[[-66 -18  63]
 [  3 -31  32]
 [-37 -71  -8]
 [ 15  20   9]
 [ -1 -40  35]]
->
[ 63 -31 -37]

[[ 66 -15]
 [-64  52]
 [-56 -16]
 [ -5  26]
 [-17  -6]]
->
[-15 -64]

[[ -6  32]
 [ -6 -52]]
->
[32 -6]

[[-12 -52  -1   0]
 [  0 -29  -8 -40]
 [-33 -19 -22  24]
 [ -6  20 -25 -29]
 [-55   1  17  -5]]
->
[  0  -8 -19  -6]

[[-63 -36 -44  65  62]
 [  3 -55  31  -4  51]
 [ 48  34 -10 -59   5]]
->
[ 62  -4 -10]

[[ -4  44  -4]
 [ 19 -12  18]
 [ 10  57  45]]
->
[ -4 -12  10]

[[ 37  12]
 [ 69  -1]
 [  6 -55]]
->
[12 69]

[[ 16 -54]
 [ 30  26]]
->
[-54  30]

[[ 45  51 -56 -52]
 [-50 -54 -26  54]]
->
[-52 -26]
---
[[-12 -17  47 -27  32]
 [ 10   0  68  -2  32]
 [-12 -17  37 -43  29]
 [ 40  23   7   1 -11]
 [ 33  21  -7  -2 -16]
 [-16 -14  47  -2  32]
 [ 33  16  37   1   6]]
->
[[-12 -17  47 -27  32]
 [-12 -17  37 -43  29]
 [ 33  21  -7  -2 -16]
 [ 33  16  37   1   6]]

[[  7  13 -14 -17 -19  -3  -1 -17 -26  25]
 [ 25   3 -16  -8  -7 -13 -15  -5  -2 -11]
 [ 21   8 -20   2   4  -7 -10 -53 -12  12]]
->
[[  7  13 -14 -17 -19  -3  -1 -17 -26  25]
 [ 21   8 -20   2   4  -7 -10 -53 -12  12]]

[[-51  35  22  23 -28  19 -62  10  58]
 [ 10  12  10  -5  -3  -6  17  11  -3]
 [  8  -2   8  -5  10  -5  14  11  -2]
 [ 47   4 -15   3  29   3  59 -10 -23]
 [  3  -3  -7  18  24  19   2 -11  13]
 [ -2  19   5  10  -1   8  -1   2  16]
 [  4  17  16  -8 -13  -8  10  16   1]]
->
[[-51  35  22  23 -28  19 -62  10  58]
 [  8  -2   8  -5  10  -5  14  11  -2]
 [  3  -3  -7  18  24  19   2 -11  13]
 [  4  17  16  -8 -13  -8  10  16   1]]

[[-25 -47  55 -11]
 [ 43 -33  49   2]
 [-47 -43 -11  55]
 [-35  36  19 -48]]
->
[[-25 -47  55 -11]
 [-47 -43 -11  55]]

[[ 20 -27 -48 -48  22 -19]
 [ 33   1 -68 -68  33 -21]
 [ 35  45  24  24   8  32]
 [ 58 -26  19  19  15  29]
 [-21 -42 -24 -24  -6 -30]
 [  6 -69  40  40 -21  12]
 [-19  18  43  43 -21  15]
 [-31  27  39  39 -23  12]
 [ 24 -21 -52 -52  25 -20]
 [-55  18 -21 -21 -12 -29]
 [ -6  46 -26 -26  14 -13]]
->
[[ 20 -27 -48 -48  22 -19]
 [ 35  45  24  24   8  32]
 [-21 -42 -24 -24  -6 -30]
 [-19  18  43  43 -21  15]
 [ 24 -21 -52 -52  25 -20]
 [ -6  46 -26 -26  14 -13]]

[[-24 -22   6  21 -20  -9 -37 -16  21 -10  -7   1 -33 -22]
 [-18 -10  22  -2  35   1  -1  -5   5   2  19 -12  -6 -47]
 [-23 -14  55  67 -31   3  -6 -15   4 -28   1  -1  -3  -4]
 [-21  -5  17  13 -11  18   4 -16 -20 -15 -12   9  -7 -18]]
->
[[-24 -22   6  21 -20  -9 -37 -16  21 -10  -7   1 -33 -22]
 [-23 -14  55  67 -31   3  -6 -15   4 -28   1  -1  -3  -4]]

[[-17 -36  15 -17   6 -11 -19  16  -4   3  21  -1 -15]
 [-47  14  15  13 -24  12 -58   5  40 -35  17 -30  27]
 [ 24 -15 -31  23  43  24  23 -32  -5  52 -40  45  -1]
 [ 24  -2  13 -32 -11 -33  36  23 -34  -8  18  -8 -24]
 [ 10 -23  -1 -11  12  -5  13   1 -17  15  -1  12 -20]
 [ 43 -13  -3 -27  10 -25  57   8 -46  19  -2  16 -33]]
->
[[-17 -36  15 -17   6 -11 -19  16  -4   3  21  -1 -15]
 [ 24 -15 -31  23  43  24  23 -32  -5  52 -40  45  -1]
 [ 10 -23  -1 -11  12  -5  13   1 -17  15  -1  12 -20]]

[[  2  -3   1  -6 -11]
 [ -9 -54  -1  -6  10]
 [  9 -16   2   8  -5]
 [ 20  64   1   9  -7]
 [-17 -46   1  -9  10]
 [ -6 -58   1  -4  11]
 [ -2 -11   0   3  -2]
 [-18  -6  -3  -7   0]
 [  8 -11   1  -3 -10]]
->
[[  2  -3   1  -6 -11]
 [  9 -16   2   8  -5]
 [-17 -46   1  -9  10]
 [ -2 -11   0   3  -2]
 [  8 -11   1  -3 -10]]
